In the rows, zero is written as 128.
A state moves one step at a time under one of 8 hidden systems, and each row is a state written as 22 numbers. Each run below is a few steps of one system.
Madu, seq 1:
[[110 103 141 128  96 214  90  98 161 156  73 144  85 143 141 141 160  94
  102 113  73 134]
 [125 109 167 189  72 166  85 166 121 149  85 136  76 168 139 132 137 154
   74 117 119 118]
 [114 135 169 169  48 149 122 154 186 182 137 100 112 151 126 116 149 111
  104 152 146  59]
 [ 82  69 143 123  41 131 133 139 137 139 153 162 131 133 106 171 113 136
  113 137 112  49]
 [121  80 194 122  80  76 138 180 120 148 169 154 108  96  98 152 133 159
   94 163 185 134]
 [121 117 167  67 104  86 137  98 112 170 169 129  94  88  75  97 114  81
  134 154 167  85]
 [118  76  97  79 152  62  78 132  85 144 173 144 107 111 120 158  78 100
   99  88 131 117]
 [147 124 155  81 188 106 102 134 158 167 156 125 119  80 161 143 149  68
   71 127 154 195]
 [145 129 137  78 165 167 111  68 100 134 104 178  74 125 153 101 132  51
  102 118  75 131]]
Galir, seq 2, 9 rows:
[[113  82 138 109 110 118  91 135 129 158 117 149  79 104  97 133 134 139
  126 139 151 171]
 [116 116 124 148 116 136  88 133 116 106 100 130  93 111 100 137 101 161
   89 120 137 186]
 [106 152 130 115 139 134 106 114 141 125 115  92 118  80 103 120 100 112
   85 122 160 180]
 [ 74 139 110 109 122 168 118 137 154 123 100 147 131  93 131 106  95 104
   92 151 135 147]
 [118 173  70 161 123 147 109 125 173 103 130 133 135 126 133  92  97 113
  115 152 135 138]
 [122 148  98 125 111 121 114 102 163 136 172 129 128 119 129 111  99  68
  102 137 127  80]
 [133 139 129 157 111 152 121 144 148 131 143 157 131 157 181 124 124  92
   75 135 100  79]
 [181 157 134 158 150 100 114 149 147 160 164 123 118 160 175  99 155  96
  121 137 145 108]
 [142  85 130 104 138  90 103 159 108 179 157 168 100 148 162 124 139  98
  132 129 126  95]]
bepo, seq 3, 9 rows:
[[127  52 130 122  87  71 120 142 134 113 207 165 139 114 114 220 114 150
   93 114 120 109]
 [173 132 172 127 209  88 128 174 102 123 133 107 143 113 180 164 153 145
   80  96 154 216]
 [ 91 131 140  62 178 117 132 138  29 143  68 146 100 113 122  62  78 105
  136 121 141 116]
 [ 93 139  18 147 116 105  65 103 130  95 149 106 133 135  97 122  32 118
  116  96 123  95]
 [173 174 124 113 170 103 142  68 197 142 187  45 169 106 126 144 170  79
  149 109 142 150]
 [112 138 188  82 131 229 160  58 128 115  60 153 102  99 130 123 159  81
   99 129  73 154]
 [129 184  91 230  82 176 114 142 127  85  76 127 104 185 124  66  98 177
  134 153 125 112]
 [124 119 141 127  69  89 186 144 174 166 187 103 185 144 114 131 166 135
  212 163 154  30]
 [123  41 146 103 119 166 128 131 173 121 136 201 146 119 177 233 184 128
   95 118  62 169]]
deset, seq 4, 9 rows:
[[ 89 176 105 127 153 125 123 142 106 149  89  38 171 144 131  93  87 115
  143  82 144  83]
 [ 69  90 152 100 121 200 145 162 162 152  64 151 162 120 172 158 160 127
  116 128  94 144]
 [171 145  65 181 135 145 101 116 175  99 113 134 113 157 125 114 163 172
  186 147 124 199]
 [115 163 149 144  56 165 155  68 108 114 107 102 104 147  70  90 109 123
  148 130 112  45]
 [114  94 193 177  71 129 136 193 132 117 131 129 139 129 135 195 132 186
   52 123 140 133]
 [142 169 115 135 142  81 149 147 192 146 166  72 165  95 106  96 151 142
  180 174 208 167]
 [ 96  94 151  58  88 142 193  90 112 102 141 219 126  90  93 120 121 111
  153 184 107  84]
 [174  91  90 164 141  59 102 136 104  64 196 154 135 140 126 207 102 181
   99  92 114 160]
 [127 202 132  92 174 103 153  78 137 143 162  24 178  92 115 105 101  59
  117  98 156  96]]
Regeg, seq 5 (9 x 22):
[[ 85 142 134  67 162 146 141 106 103 105  87 130 127  62  98 106  90 116
  110 133 145 185]
 [107 158  76 155 117 181 117  85 107  65  87 145 123 141 119 114  75 132
  104 108  81 118]
 [118 179 113 150 147 179 125 107 187 134 100  46 177 137 155 138 148 105
  120  91 110 137]
 [119 167 218 132  84 157 196 116 140 117 123  98 144  97 104 126 141 123
   85 150 151 106]
 [166 173 125 207 116 127 159 163 117  71 129 153 134 165 143  99 126 189
  129 166 141 134]
 [148 156  97 150 144  54 125 143 134 136 179  44 176 142 118 134 115 144
  161  97 168 104]
 [100  73 172 111  79 107 173 163 114 132 168 149 170 129 133 190 127 146
  115 123 118  51]
 [127 108 119 110 188 106 154 207 112 124 111 188 161 126 181 120 149 164
  159 157 143 184]
 [108 130  86  67 174  70 122  99  58 113 136 111 128  94  80 101  61 119
  159 104 149 127]]
Madu, seq 6, 9 rows:
[[137 128 144 139 111 152 130 144 173 148 135 160 121 132 156 120 163 110
  119 162 126 126]
 [142  99 142 134  89 137 126 110 118 131 127 159  92 155 114 135 147 138
  145 132 102 100]
 [135 105 163 145 109 102 119 159 115 160 132  97 118 146 124 147 145 152
  127 110 147 113]
 [ 91 118 150  94 113 132 142 144 142 171 122 112 145 115 126 122 134 106
  140 133 140  90]
 [ 99  85 106 105 116 116 110 151 114 132 125 175 115 120 121 130 104 136
  132 143 130 129]
 [140 118 130 127 123 106  98 128 152 152 145 123  97 107 105 119 142 126
  129 146 164 171]
 [116 119 131 100 115 141 108  80 125 142 120 104 105 116  98 134 121  95
  123 101 112 115]
 [114 118 133 134 138 124  98 158 107 130 119 121 122 125 147 146 101 127
   68  99 129 140]
 [133 156 146 130 127 147 125 132 167 145 138 137 122 113 152 105 138  84
   91 157 139 130]]
Galir, seq 7 (9 x 22):
[[122 134  86 113 147 136 145 106  76  74 104 178 127 134 120 102  89 141
  155 132  99 124]
 [123 165  90 135 157 113 135 107 103 100 132  71 172 143 126 132  91 128
  142  79 115 100]
 [102 126 139  87 137 159 161 109 155 153 120 101 180 126 152 150 154  87
  148 105  95  86]
 [142 137 131 150 108 167 158 127 146 130 102 148 135 171 146 103 174 144
  187 154 102 102]
 [152 123 127 147  93  82 134 118 114 142 162 100 117 155  85 112 136 154
  187 132 153  79]
 [113  74 174 124  84 112 142 145 116 137 146 123 142 133 117 198 134 152
  108 101 115  94]
 [168 135 192 152 133 141 158 138 140 114 118 123 131 125 141 157 185 164
  111 132 136 185]
 [130 122 158  86 137  92 155 132  94 132 129 153 103  91  88  90 129 141
  160 167 175 159]
 [ 88 101  91 130 123 109 131 160  88  78 119 161 151 115 112 149  70 181
  122 124 131 142]]
rep, seq 8, 9 rows:
[[127 149 129 135 162 142 131 137 103 103  88 117 136 125 139 121 119 147
  117 110 128 172]
 [122 172 121 148 127 158 143 115 137 111  98  95 144 133 122 105 123 137
  141 126 129 130]
 [136 140 148 162 115 161 153 137 130 105 107 136 143 154 152 139 142 149
  113 123 106 119]
 [152 149 162 151 133 122 158 145 128 113 125 121 134 125 128 123 150 159
  129 146 151 159]
 [126 154 164 129 107 132 169 115 105 111 122 120 134 124 108 112 120 132
  125 138 135  95]
 [133 123 123 145 127 113 151 150  93  92 132 158 146 147 134 134 111 166
  135 132 121 114]
 [135 129 127 119 136 109 160 115 130 111 137 110 160 119 108 141 143 155
  175 128 137 141]
 [119 121 153  96 133 150 162 102  99 108 107 140 137 121 125 144 131 122
  128 111  98 116]
 [141 133 104 133 162 119 120 131  91  98 106 140 121 135 129 118 112 156
  138 114 125 166]]
Zunar, seq 9:
[[118 116 124 108 138 105 162 110  96  92 129 111 165 121 100 160 115 164
  165 103 121 128]
 [129 138  98 153 144 122 113 129 126 110 104  74 146 141 110 141 125 171
  162  95 133 163]
 [135 168 137 123 136 135 160  83 134 111 118  76 148 113  95 116 136 130
  160 119 135 139]
 [131 142 127 158 107 139 150 105  93  79 113 116 139 148 106 139 106 169
  136 107 106 106]
 [146 168 100 175 123 106 121 137 143 116 141  78 145 148 117 104 114 148
  144 125 158 121]
 [134 151 172 135 101 127 189 117 143 106 146 104 165 115 109 142 144 144
  133 142 141 111]
 [164 134 128 180 124 119 139 139 114  78 132 147 125 149 128 142 133 182
  122 134 125 157]
 [165 155 108 130 153  75 137 117 141 114 183 113 145 113 121 117 126 123
  144 140 163 142]
 [120 105 155 113 129 113 171 134 112  97 144 119 178 113 124 187 129 157
  121 107 120 130]]
tig, seq 10 (9 x 22):
[[128 109  90 119 102  89 160 118 128 107 172 147 164 141 103 138 120 154
  199 143 123  76]
 [115  83 160 128  96 121 129 127 152 122 149 101 151 104 108 215 139 153
   91  99 125 147]
 [144 189 164 132 149 159 155  92 148  99 110  97 128  90 116 111 137 117
   92 140 144 188]
 [138 161  96 141 128 126 164 108  76  64 127 170 137 149 118  87  83 145
  154 145 109  87]
 [146  98  90 158 128  96 124 151 142 109 173 127 179 165 164 197 129 153
  131  92 103 104]
 [144 141 198 112 133 168 152  95 168 151 123  79 147 115 148 172 183  87
   89  99 104 130]
 [159 156 164 146 135 165 137  98  63  94  71 159  66 146 121  82 129 141
  115 130 105 150]
 [175 141  63 165 162  70 107 142  99 121 153 116 135 190 142 102 116 154
  195 106 132 105]
 [104  88 173  99 109 116 151 150 132 186 129  68 176 145 139 181 162 124
  153  84 119  62]]
bepo, seq 11:
[[105  85  91 124  93 149  75 103 162 151 109 126  95 134  95 143 139 130
  156 116 111 143]
 [148 124 153 154  97 118 106 118 158 143 129  88  97 118  83 137 159 160
  137 132 162 175]
 [ 84 114 187 104  94 142 155 152 138 147 101 119 130  83  95 134 135 146
  114 151 162 147]
 [ 80 118  96 139 119 137 111 185 161 119 108 155 144 103 133 117 102 154
  112 161 155 173]
 [136 133 104 111 142  82 128 154 155 142 167 162 125 100 124  86 128 120
  155 185 182 153]
 [127 116 139  98 118 114 131 116 135 108 176 191 108  83 123 134 104  91
   69 161 136 136]
 [158 182 135 164 157 117 129 149 127  98 153 141 132 124 169 108 100 106
   47 139 147 144]
 [132 171 143 101 158 121 162 139 107 148 141 132 150 136 174  74 112  65
  115 140 132  56]
 [130 129  81 135 129 155  98 108 142 127 143 157 128 164 179 133 108  70
   95 103  67  67]]
Zunar, seq 12:
[[159  96 189 140 128 101 131 166  95 156 141 123 120 159 160 163 159 139
  103 102 127 109]
 [144 139 154 112 181  99 129 179  96 152 107 139 114 119 152  87 138 132
  127 146 170 172]
 [106  92 119  64 140 108 159 127  95 123 120 178 134 106 106 116 125 137
  190 151 129 126]
 [108  66  91 123 111 112  78 131 122 151 110 116 108 143  96 158 130 163
  177  95 119 139]
 [114 137 153 107 127 134  96  99 144 173 101  53  99 100  85 119 140 107
  130 105 155 159]
 [ 90 142 155 117 100 175 144  93  87  94  76 135 105 106  87 113  91 133
   96 123 113 125]
 [104 152  51 176  94 135  85 131 145 102 125 135 114 148 109  87  69 137
  130 142 136 105]
 [110 141 138 140  66 139 143 116 207 148 170  90 160 112 112 143 139 102
  117 151 146  83]
 [149 130 181 182  90 170 141 137 151  98 126 154 115 137 151 164 154 146
   52 137 108 147]]
Regeg, seq 13 (9 x 22):
[[201 182 168 178 109 100 150 127 171 136 202 127 115 143 149  98 161  98
  101 174 161  98]
 [213 138 150 169 121  54 144 145 125 129 225 146 120 161 148 126 153 125
  124 151 150  87]
 [187  93 143 129 151  39 124 175 101 165 207 150 129 163 171 152 154 123
  137 123 143  90]
 [148  65 147  73 165  55 121 172  69 181 164 175 109 143 162 129 144 108
  148 123 137  95]
 [133  63 115  59 174  94 104 136  55 166 112 192  83 149 147 112 136 111
  178 116 104 118]
 [124  74 107  63 172 137  77  89  76 169  76 143  71 143 118 123 143 103
  179  83  86 148]
 [108  88 146  87 124 186  75  78 105 173  44 119  51 131  97 127 149 104
  137  85  86 154]
 [107 125 146 140  93 209  72  95 148 164  34 109  46 129  94  93 155 122
  125 128 116 174]
 [117 151 123 172  60 184  75  87 194 150  84  82  61 123  62  87 143 132
  138 148 148 161]]
tig, seq 14:
[[152 131 129 143 143 115 115 129 129 123 111 104 110 123 106 127 149 170
  153 128 152 198]
 [114 146 121 105 122 109 161 107 117 128 128  91 151 119  87 103 118 135
  190 132 148 102]
 [ 89  91 128 135  94 129 139 156 116 105 110 129 153 119 105 168 109 189
  131 121 131 135]
 [134 154 115 140 134 143 140 113 196 109 138 100 161 102 119 139 151 135
  140 145 143 183]
 [115 146 136 120  85 154 170  74 121  87 129 143 128 112  85 120 105 123
  136 145 109  90]
 [145 125 100 189 111 112 114 144 127  73 152 139 136 143 129 160  97 175
   90 119 125 146]
 [156 178 149 140 138 128 168 107 173 124 170  86 178 127 154 136 150  91
  113 127 126 101]
 [140 122 188 132 106 159 171 115  74  93 108 179 111 143 140 141 132 134
   89 127  84  97]
 [207 143 102 170 179  96 107 129 119 102 156 134 114 164 165 136 152 143
  130 110 118 172]]
rep, seq 15 (9 x 22):
[[151 147 171 135 106 134 164 125 165 147 158 128 142 135 144 124 173 105
  131 158 132  92]
 [162 117 175 124 126  97 147 146  87 131 154 176  98 138 141 118 139 125
  110 146 134 110]
 [145 131 120 123 132  64 132 130  93 134 160 111 126 133  96 109 110 139
  167 129 160 101]
 [102  93 123  94 119 115 143 126 107 143 133 119 158 142 124 156 119 125
  162  99 106  66]
 [119  77 116  88 160 118 117 145 109 141 105 158 125 127 141 145 149 146
  170 120 115 165]
 [122 124 114 101 129 147 100  72 131 144  94  98  93 118  84 114 137 115
  165 112 122 155]
 [106 113 115 146 111 164  82 121 113 126  87 116 103 145 128 150 105 132
   87  81  95 128]
 [111 131 112 156 133 134  95 172 170 142 101  91 138 117 137 131 132 154
  115 127 159 188]
 [ 92 155 154 132  83 185 142 118 184 141 107 118 128 104 120 108 136 102
  103 160 137 121]]
deset, seq 16:
[[126 120  91 123 145 110 116 135 112 101 158 161 147 134 160 143  87 107
   93 113 106 105]
 [142 143 102 125 168 118 113 126 150 145 152  96 162 144 177 142 129  87
  114  93 110 107]
 [145 144 144 111 163 162 139 122 139 146 113 147 130 143 188 111 159  76
  114 129  97 118]
 [169 135 120 159 154 134 114 147  98 131 109 162 102 181 175  99 148 133
  142 126 103 122]
 [142 133 146 145 126 127 122 134  92 170  96  84 112 183 133 109 150 132
  167  94 118  77]
 [125 101 200 125 115 153 135 150 111 168  70 105 107 140 129 143 177 153
  133 109 130 144]
 [132 127 139 142 129 127 120 145 113 135  79 119  95 127  94  97 149 184
  174 146 167 192]
 [ 81 109 126 116  79 134 130 113  98 124  85 117 105 115  49 110  99 172
  174 133 146 118]
 [ 78  83 129 135  78 132 109 132 143 110 116 106 135  94  69 189 106 180
  108 109 140 163]]

Which system made each run below?
seq 17, 2 rows:
[[119 169 134 163  94 136 158 151 102 114 122 142 132 157 139  72  95 126
  119 154 136  50]
 [158 149 101 147 147 115 159 126 152 126 142 102 178 168 149 122 166 145
  208 127 120 104]]
 | Regeg
seq 18 (2 x 22):
[[134 111  89 125 120 118 125 117 154 101 160 176 128 121 125 136 123 131
  141 155 119 142]
 [159 122 157 130 126 115 132  96 121 114 139 120 109 118  99 152 150 145
  130 118 131 164]]
 | Madu
seq 19:
[[183 120 125 156 125 103 132  99  90 106 134 136  95 167 100 125 153 174
  188 122 118 135]
 [138  87 139 140 125  92  82 140 116 166 128  71 111 147 113 175 145 156
  133  71 134 140]]
 | Regeg
seq 20, 2 rows:
[[125  90 139 110 166 113 129 137  70 118  94  85 159 144 132 190 135 172
  148  51 100 148]
 [103 165 155 112 176 148 154 185 133 163  67 101 156 113 166  74 146 126
  140 149 167 164]]
 | Madu
seq 21 (2 x 22):
[[127 116 139  98 138 113 129 108  95 135 103 106 107 116  86 118 132 147
  168 115 143 155]
 [103 136  97 116 155 118  97 138 111 145 100  81 131 124 119 107  96 122
  137  99 146 136]]
 | Madu
seq 22 (2 x 22):
[[142  85 129 108 150 107 103 123 167 140 140 112 132 103 120 186 171 148
  144 111 136 209]
 [125 103 156  92 124 162 125  79  99 111  86 171  68 100  87 125 139 132
  130 135 109 180]]
 | Galir
seq 23, 2 rows:
[[159 144 116 149 118 147  96  89  59 112 107 175  50 180 132  77  96 103
  111 117  84  73]
 [167 139 115 145 156 153  86 107 163 194 106  63 117 191 166 119 193  92
  178  80  93 113]]
 | Regeg
seq 24, 2 rows:
[[101 134 145 109  95 138 131 111  59 122  80 169  55 113  65  49  86 138
  141 164 153 116]
 [ 73 141  80 179 111 101 101 183 119  98 121  66 177 127 112 145  44 180
   93  92 162 118]]
 | Galir
seq 25 (2 x 22):
[[179 129 135 118 126 117 112  54 116 100 192 161  86 121 126 155 112  68
   58 109  91 105]
 [106 131 115 138 156 100 102 189 106 132 150 113 164 135 187 151  68 103
   36  86 133  96]]
 | Zunar
seq 26:
[[138 142 192 100 179 155 172 154 107 123 102 153 150 106 188 137 153 106
   74 131 119 164]
 [166 197 105 143 166 117 138 111 100 104 117 135 102 137 121  33 111 121
  159 163 156 140]]
 | rep
seq 27, 2 rows:
[[ 68  42 136 124  70 136  95 195 185 192 117 139 137 125 133 178 154 149
  127 136 139 123]
 [166 121 107 131 112 120  93  79 214 149 162 114  88 103  79 129 183 125
  178 161 153 198]]
 | deset
seq 28 (2 x 22):
[[153 134 132 122 116 148 159  70 132  90 132 154 114 122  97 129 148 135
  157 144 105 142]
 [138 147 150 163  97 142 170 117 118  75 127 141 142 133 110 138 125 167
  121 141 120 123]]
 | bepo
seq 29:
[[121 113 128 161 102 157 100 133 117 107 107 149 104 145 134 150 112 141
   78 110 100 133]
 [136 168  99 134 144 116 103 130 163 144 152 116 123 118 141  85 111  84
  106 148 156 128]]
 | Zunar
seq 30, 2 rows:
[[127 116  79 181  96 160  92 110 168 124 109  84 144 181 128 169 145 154
  156  82  82 109]
 [ 97 118 194 108 107 141 144 151 190 178 116  68 156  82 119 162 172 125
  107 131 170 163]]
 | Regeg
seq 31, 2 rows:
[[163 139 118 120 127 155 147  71 189 103 172 161 138 115 142 151 163  88
  119 153  94 139]
 [168 115 125 146 149 116 112 116 107 102 167 143 131 158 176 177 122 107
   73  83  80 108]]
 | Zunar
seq 32, 2 rows:
[[128 141  88 163 107 143 150 105 162  95 138  91 187 161 127 162 132 155
  170 106  96  96]
 [132 132 171 163  75 176 153  97 158 113 114  95 141 143 116 178 161 148
  111 108  94 107]]
 | tig
